In the rows, zero is written as 128.
Each path below is one point turned by a fixed rotation once a step. After each direction that follows a path, write how fast that rotation turns it, in degrees per step (0 if it stays still).
Each turn is a multiple of 5 degrees from 10 to 175, or 0.
Each row of a path follows its step; steps can be skipped.
Rotation 1:
step 0: [129 126 135 125 125 136 128 120 133 126 119 128 120 124 134 140 137 134
 131 130 130 125 134 129 119]
step 1: [128 129 132 125 129 123 121 132 130 138 132 135 126 123 124 141 129 133
 136 119 131 123 124 137 124]
step 2: [145 127 139 129 126 123 131 123 126 129 122 126 128 126 121 132 136 136
 126 127 132 127 134 132 127]
step 3: [130 124 129 124 132 124 130 136 125 124 129 127 117 127 130 147 126 131
 125 125 126 132 127 138 130]
step 4: [133 127 136 132 127 126 133 128 127 133 130 132 125 120 125 132 120 142
 122 138 132 121 128 131 123]
step 5: [131 128 124 130 135 112 130 126 130 130 127 123 117 120 133 138 133 131
 128 128 136 127 127 124 132]
step 6: [134 126 128 127 134 133 130 127 130 122 125 135 121 117 134 132 127 132
 124 123 130 121 133 129 113]
step 7: [127 130 128 130 124 119 130 129 124 140 123 123 124 128 130 137 122 131
 130 117 134 117 127 129 122]
step 8: [145 123 134 118 125 124 127 126 130 124 130 123 127 121 130 129 124 133
 127 119 133 129 134 124 125]
step 9: [129 120 134 126 129 131 134 123 129 132 120 127 117 128 129 144 118 127
 130 123 125 129 126 128 127]
step 10: [132 126 138 127 123 128 119 126 133 133 133 132 131 125 136 139 125 141
 128 131 135 125 126 124 126]
step 11: [128 123 135 122 131 120 130 120 136 131 121 128 118 121 124 135 137 131
 138 128 131 127 130 131 129]
Directions:
[127 127 126 126 129 132 129 129 129 128 130 130 122 126 126 128 126 126
 130 128 125 130 130 131 125] | 130
[127 131 128 127 130 130 133 126 130 123 127 128 131 127 129 132 129 125
 126 126 126 129 127 128 128] | 120
Rotation 2:
step 0: [137 132 128 133 134 131 128 125 124 132 123 116 128 135 137 125 131 129
 128 134 126 124 124 117 125]
step 1: [131 141 134 123 130 125 122 124 119 128 126 126 124 129 125 115 137 128
 123 134 126 126 130 132 130]
step 2: [132 139 132 133 132 136 124 130 124 120 127 131 125 123 134 120 128 123
 125 119 123 129 124 118 123]
step 3: [133 129 127 134 133 124 122 127 115 130 131 117 129 130 132 122 129 131
 135 128 120 118 132 122 127]
step 4: [137 140 134 135 135 132 118 126 130 126 128 123 125 127 130 120 130 126
 128 135 132 130 134 133 132]
step 5: [144 138 126 127 130 128 127 128 127 119 123 127 128 128 128 124 130 130
 126 128 121 127 124 114 128]
step 6: [136 131 134 132 130 126 124 134 114 127 128 130 124 127 125 118 128 130
 126 125 123 118 137 132 123]
step 7: [134 130 134 137 130 136 118 129 133 124 129 121 130 121 128 119 124 120
 129 129 126 128 136 119 126]
step 8: [142 133 121 124 134 124 125 126 124 130 127 123 127 123 130 122 122 136
 131 132 123 125 133 121 135]
step 9: [145 133 132 134 127 131 127 130 122 131 128 134 121 131 127 120 129 122
 121 130 125 132 136 132 127]
step 10: [139 126 132 127 127 131 127 132 131 128 122 125 133 122 127 116 129 120
 126 126 124 118 127 116 126]
step 11: [130 132 126 124 132 129 125 131 118 135 127 124 127 122 128 113 120 134
 128 130 129 128 140 125 126]
Directions:
[128 130 132 128 124 125 134 131 130 128 132 126 127 126 129 129 128 129
 131 129 128 129 127 129 127] | 0
[128 129 130 128 132 130 128 130 128 129 127 130 126 125 131 128 125 131
 127 127 132 125 127 133 128] | 155
[128 131 127 131 126 132 129 127 131 130 128 130 131 125 128 131 128 129
 127 129 126 124 125 123 129] | 140
[128 128 127 125 129 127 125 129 129 127 128 131 125 125 129 129 130 131
 126 134 126 132 127 127 128] | 100
[125 125 124 132 130 129 127 129 129 128 128 127 129 125 129 125 128 129
 133 129 129 128 130 128 125] | 90
Rotation 3:
step 0: [131 132 126 131 131 127 123 126 136 119 122 131 137 123 124 124 126 128
 123 128 127 132 111 121 132]
step 1: [131 122 130 118 137 124 127 129 130 131 128 123 126 132 133 120 114 127
 125 132 135 135 120 130 130]
step 2: [125 119 134 126 124 120 128 133 122 133 127 133 121 120 134 129 122 130
 126 135 123 133 140 131 130]
step 3: [125 131 133 134 126 135 128 132 124 126 119 131 117 126 123 136 133 130
 140 127 131 125 133 135 134]
step 4: [130 136 119 133 122 133 137 133 127 115 129 126 128 134 126 119 137 121
 129 127 131 124 130 128 131]
step 5: [135 125 130 126 127 125 125 124 126 130 134 125 134 143 119 121 138 130
 119 130 126 130 124 126 124]
step 6: [126 120 128 131 127 115 124 118 137 133 125 125 128 128 125 134 124 129
 118 117 131 129 130 124 123]
step 7: [116 128 135 125 131 127 127 130 125 128 132 126 131 122 131 130 119 128
 140 114 129 134 129 121 126]
step 8: [128 132 126 127 139 138 125 137 130 126 137 142 129 122 131 127 126 124
 131 130 128 127 137 129 127]
step 9: [133 137 135 136 126 140 127 127 127 129 133 124 131 123 128 129 130 130
 117 140 132 127 128 134 132]
step 10: [133 129 121 125 120 128 128 122 134 136 121 118 130 128 126 129 132 125
 130 139 132 128 127 119 137]
step 11: [137 123 121 123 113 122 129 132 126 135 127 132 129 134 130 131 123 131
 135 121 128 131 120 129 125]
Directions:
[128 128 128 131 128 128 131 133 132 128 130 126 129 131 128 130 132 130
 127 130 128 127 125 125 130] | 70
[128 130 131 131 128 128 126 126 128 128 125 131 127 126 125 133 129 131
 123 127 128 128 127 130 128] | 115
[129 127 132 123 129 131 131 127 128 127 131 130 126 129 129 125 129 126
 122 130 130 127 126 128 125] | 95
[125 129 125 130 128 126 127 126 128 132 127 127 127 130 127 126 127 129
 126 133 131 132 127 126 125] | 80
[131 130 127 130 131 131 125 131 126 125 125 128 129 128 131 125 130 130
 127 127 129 129 128 126 125] | 85
Rotation 4:
step 0: [130 127 136 123 132 127 130 130 122 119 130 114 129 132 130 130 127 128
 132 130 130 130 116 120 129]
step 1: [127 125 129 123 128 130 131 121 131 135 132 118 132 135 125 128 117 117
 135 130 131 126 124 124 125]
step 2: [128 132 128 125 130 135 132 127 128 134 136 132 130 130 127 115 128 125
 140 127 125 119 120 132 126]
step 3: [137 123 127 129 129 132 134 127 121 130 124 128 131 128 129 123 129 140
 139 133 130 130 119 133 125]
step 4: [130 128 134 131 130 121 124 122 124 127 125 122 136 134 129 128 128 132
 139 141 128 130 127 127 136]
step 5: [131 134 125 120 138 127 119 133 132 133 131 124 127 138 124 131 126 124
 138 133 131 131 125 125 130]
step 6: [130 135 129 128 135 127 136 133 127 128 138 120 121 125 126 120 123 127
 134 131 132 131 120 123 123]
step 7: [127 127 133 133 129 132 138 125 124 139 128 118 130 124 123 128 121 134
 139 128 129 124 129 128 126]
step 8: [131 136 136 127 127 136 130 130 132 132 130 129 135 133 129 127 125 133
 137 138 125 122 130 138 133]
step 9: [137 133 129 119 128 121 127 137 121 128 128 126 129 133 126 130 130 133
 132 138 129 129 123 136 121]
step 10: [129 130 125 133 128 118 136 132 119 130 132 119 126 140 128 128 126 127
 132 136 131 130 128 122 131]
step 11: [127 127 131 126 135 133 128 135 126 133 134 118 123 135 131 132 122 126
 139 125 122 121 131 121 130]
Directions:
[125 130 125 127 128 131 128 128 129 126 130 125 129 126 129 125 124 128
 130 124 130 127 131 126 125] | 70
[129 127 131 128 130 130 126 130 128 129 131 125 127 126 127 129 129 125
 127 127 128 132 128 122 129] | 65
[128 131 126 124 129 132 126 130 129 127 129 132 125 129 127 127 128 128
 130 127 123 128 128 129 130] | 115
Rotation 5:
step 0: [128 141 125 124 139 126 122 124 127 126 138 127 125 128 122 128 129 120
 130 126 135 131 123 139 119]
step 1: [139 121 131 130 120 131 129 126 126 122 126 128 127 125 128 111 128 130
 124 124 134 123 137 130 136]
step 2: [122 131 115 129 119 128 132 135 131 124 131 120 136 120 130 135 126 129
 133 139 128 133 123 133 127]
step 3: [124 131 133 123 135 130 130 124 123 128 129 130 113 132 136 125 132 123
 127 125 139 139 134 134 124]
step 4: [138 123 129 135 128 128 119 135 124 123 129 124 136 123 117 119 125 124
 117 129 132 127 124 134 129]
step 5: [129 141 122 120 114 132 131 125 133 122 133 122 127 127 135 127 124 134
 138 125 132 126 130 131 132]
step 6: [120 118 122 131 138 129 134 124 120 124 127 132 128 122 131 122 134 124
 130 137 131 139 132 135 127]
step 7: [135 131 131 130 119 127 123 140 130 130 131 119 118 127 122 129 128 121
 119 128 138 128 129 130 118]
step 8: [129 134 129 124 125 130 127 121 128 120 127 128 137 129 133 125 121 133
 125 122 131 135 122 141 143]
step 9: [125 130 117 126 133 133 126 131 119 124 137 125 128 122 127 119 134 129
 138 137 134 125 135 123 122]
step 10: [135 121 128 132 119 124 134 127 134 126 117 123 118 123 132 129 126 118
 126 127 131 134 130 139 121]
step 11: [121 133 131 126 127 131 129 134 127 129 144 127 130 129 123 127 127 133
 118 132 135 135 122 135 138]
Directions:
[125 129 127 126 128 130 126 128 127 126 127 127 130 130 132 126 129 125
 131 131 125 132 128 124 128] | 110
[131 128 129 128 124 125 127 131 126 128 125 131 125 126 129 124 129 128
 127 131 126 126 125 128 126] | 125
[125 123 130 129 129 129 128 126 124 127 127 127 128 129 130 127 124 128
 126 131 127 125 127 130 131] | 155
Rotation 6:
step 0: [121 122 128 134 124 132 117 140 132 127 132 126 123 119 128 130 124 127
 126 126 121 130 120 138 133]
step 1: [130 111 128 131 121 122 130 128 132 128 124 134 135 119 128 128 127 120
 132 122 131 126 124 132 120]
step 2: [139 127 129 126 119 136 131 130 125 127 134 132 129 119 126 117 125 127
 134 120 134 125 133 122 134]
step 3: [126 119 131 128 132 138 128 131 121 125 136 125 123 124 113 127 131 132
 125 122 124 135 133 131 126]
step 4: [134 119 131 133 122 133 126 128 123 129 127 131 130 134 127 142 127 132
 127 124 134 128 129 144 129]
step 5: [135 128 124 134 127 134 132 139 139 126 126 130 137 123 123 133 123 126
 137 133 130 122 137 132 131]
step 6: [129 125 126 122 135 132 122 135 131 125 136 127 126 124 128 116 120 130
 137 124 123 125 129 141 124]
step 7: [135 118 127 127 128 132 122 120 136 129 128 126 126 121 125 131 131 122
 126 116 121 129 120 136 133]
step 8: [130 115 121 139 116 127 133 124 127 130 128 132 127 127 121 122 129 128
 130 125 127 117 135 128 135]
step 9: [135 126 126 134 122 129 126 143 127 120 132 133 124 126 119 118 125 132
 125 126 130 138 129 130 130]
step 10: [129 119 129 127 132 139 120 127 129 123 128 138 126 125 120 134 128 130
 130 123 136 130 124 132 115]
step 11: [127 127 126 124 118 141 126 132 127 126 125 126 130 119 128 136 126 128
 131 124 135 115 129 135 136]
Directions:
[128 125 126 128 123 123 131 130 128 128 127 129 132 129 130 130 128 126
 125 130 128 127 130 130 130] | 100
[129 130 128 130 127 128 129 125 126 125 130 126 128 126 129 129 132 130
 124 125 124 126 131 129 128] | 80
[127 127 129 129 132 128 127 130 133 127 129 124 131 129 132 129 130 130
 130 129 127 124 126 130 130] | 55
[130 130 128 129 129 129 129 130 132 127 126 126 129 124 125 131 130 125
 126 128 126 132 127 125 130] | 160
[129 127 128 129 129 127 132 123 128 128 126 131 127 125 129 132 130 129
 129 128 130 128 123 131 128] | 115
